Each path below is one point turned by a fixed rotation once a step. After each direction that follows a path, write how fast that rotation turns it, in degrees each step (0 if it stays still).
Each turn is a multiple of 5 degrees from 10 to 175, or 0.
Each row of a path follows its step; steps can be skipped.

step 0: [  4  16   7   5  -1 -15   9 -15  -2 -37 -14  -8   8  -8 -12   6 -10   1
  -9  -2  17  14  24 -12  -5 -26  -3  -2 -28  -7]
step 1: [-13   3  -6   5  -4 -20   4  -8 -12  19  -8 -25  -2   4 -19 -23  15  -1
  23   4  -4  -2 -19   1  -5 -23 -31  -4  -1   3]
step 2: [-24  21  -6 -12   6   6  13  25  -7  -7  16 -27  -2 -10  10 -15  11 -18
 -12  -5  17  22  -1  13   3   6   8  12   5  -3]
step 3: [ 23  17   1  12  -6  16  -3  12 -41 -10   6  -7  10  12   1   2 -10 -14
  13  -3 -10   7   3 -18 -23 -13  10 -12   1  -4]
step 4: [-16  -3  18  -1  19 -11  -6 -15  14  -8  25  -7   3 -16   3   2  -2   8
   9 -18  -8  12  -8  12 -29 -19 -10 -26  -4  -1]
step 5: [ -6  18  -3   0   0  -8  15  -9  -8 -10 -32 -19 -11 -34   8  -5 -13   3
  10  -5  16  10  -8 -17  16 -13   7  -5 -11 -13]
step 6: [ -7   1  -6   2 -20  -2   1   4 -21 -14   9 -15  11  -8 -30   3  12 -26
   4  13  -4   2   1  10  -3 -20 -33  15 -10  -9]
step 7: [ -7  12  11  -8   4   5   9  -6   0   6  14 -32  -4  28   9 -30  17  -3
   2  -8  16  26  11  -8 -12  -4  -4  -8   6  -1]
step 8: [ -4  22 -17  25  20 -13  13  26 -30  -8   4   3   2  -6   3   2  -9   1
   2  -5   4  11 -15   4 -20 -14  19  -8  -3  11]
step 9: [ -7  11   9 -18  -7  13 -19 -10 -12  -3  10 -20   9 -29  12   3  -9 -17
  24 -23 -17  -9  -7   7 -15  -7  -4 -11  -6  -7]
step 10: [  3   2  14  -7  10  -5  22 -11  11 -39   1  -9  -1 -16  -5  -4  -8   0
  -7   5   4  25   6 -25   3 -19 -11  -9   4 -20]
Speeds:
[11 -5  4  7  9 -2  3 -8 -3  8  0 -4  0  0 -7  2  1  8 -4 -4  2  8 12  3
 -7 -1  1  0 -2  6] => 100
[ -5  -3   3  -4   2   4  -8   8   7   6   3   3   6 -10   3  -6  14   4
   4  -1   4  -1   8  -1  -7   4  -3   1  -7  -6] => 145
[ -6   7   1   6  -7   5  -3  -1  -5 -10  -1  -3  -2  -6  -5  -7   5   4
   0 -11  -5  14  -5  -4  -2   0  -4   1  -1   7] => 0
[ 9  3 -3 13  3  2 -2  3 -4  1  1  6  0 -5 -5  3  7  1  8 12  0 -5 -9  0
 -4 -5 -8  1  6  1] => 145

step 0: [-16 -29  -1 -25 -18   4  12  29 -17   3  10  24 -10  -1  24 -11  18   1
  -2  13  12   4  -8 -30 -11   6   3   2   6  29]
step 1: [  0   4  -1 -13  19  20  -3  13  -2  19 -11 -11  30 -12  -9  -7   9  25
  22 -13 -14 -19 -23   6 -31  22 -23  13   8   0]
step 2: [ 25   6   4   2   1   6 -17  14 -12 -40  -5  10  -4  -2 -13 -22  26  -3
  -7 -18   8 -18  -3 -14  18  -4  -4  35 -25   1]
step 3: [-24  -2 -33  10  22  23   4  -1  -7  29 -15 -10 -15  -2  11  -9   0   7
  -8 -20   0  17  -8  -1  25   2  18  17 -12  27]
step 4: [ 10  -1   1  19   7 -19  28  40  17  13  11  -3  -9  11  13 -20  10 -20
  17  10   8  -9 -17 -17  -2   9   0  25  27  -3]
step 5: [  5   4   8   0 -10  -9  27  14 -12  25 -11 -13   9 -20 -29  -7  12   8
 -19 -12 -44 -13 -13   2   4 -15 -15   4 -20 -11]
step 6: [ 11   2 -18   6  12  -5  24  17   4 -31   7 -32   8  -4 -25 -15  11  -1
   9   1  16  10  28  -1  14  15  17  -8 -30  13]
step 7: [  7 -15 -13  -4   6 -22   1   2  19  23  -4 -11 -22  17  10  19 -16   2
   7  -8 -23 -20  21  29  17   3  19  27  -1  19]
step 8: [ 21   9  -2  13   2  -4   4 -12  26  11 -15 -30  -6  20 -20 -11  14 -17
 -23  42   0  -5  -5 -10   5 -10  -5  -6  25 -11]
step 9: [-10   5 -13   2 -19 -11  13   8  19   7   5  11  -8 -26 -12  28  23 -14
 -13 -14 -13 -12  10   3  11   3  20 -43  -8 -19]
step 10: [  6  -1 -24 -20   1  -4  24 -19  -5 -10  12 -18 -13   8 -25   3 -23 -12
  30   8  22  -1   9  29 -25 -17   8  -9  -4 -10]
Speeds:
[  1   3  -4 -11   1   9   7  10   1   7   0   8   2   6   4   1  -7  -6
   2   3   6   6   4  10   0   3   8   1  -1   4] => 110
[  7  -3  -5  -4  -7   2   2  -5  -5 -11  -4  -6   3  -1  -4   4   0  -2
   5 -11   0   6   3   9  -2   9  -6   7  -7  -4] => 85
[ 3 13  3 -2 -2  1 -5  3 -9  2 -8  2  9  4 -6  0 -2 -8 -5  2 -5 -6  8 -3
  2 -5 -5  7  6 -5] => 115
[ -3   4   1  11  -3  -5   8   1 -10   8   6   2  -7  -8  -2  -3 -10  -7
   0  -4   9   4  -3   1   1  -2  -5   0  -1  -7] => 60
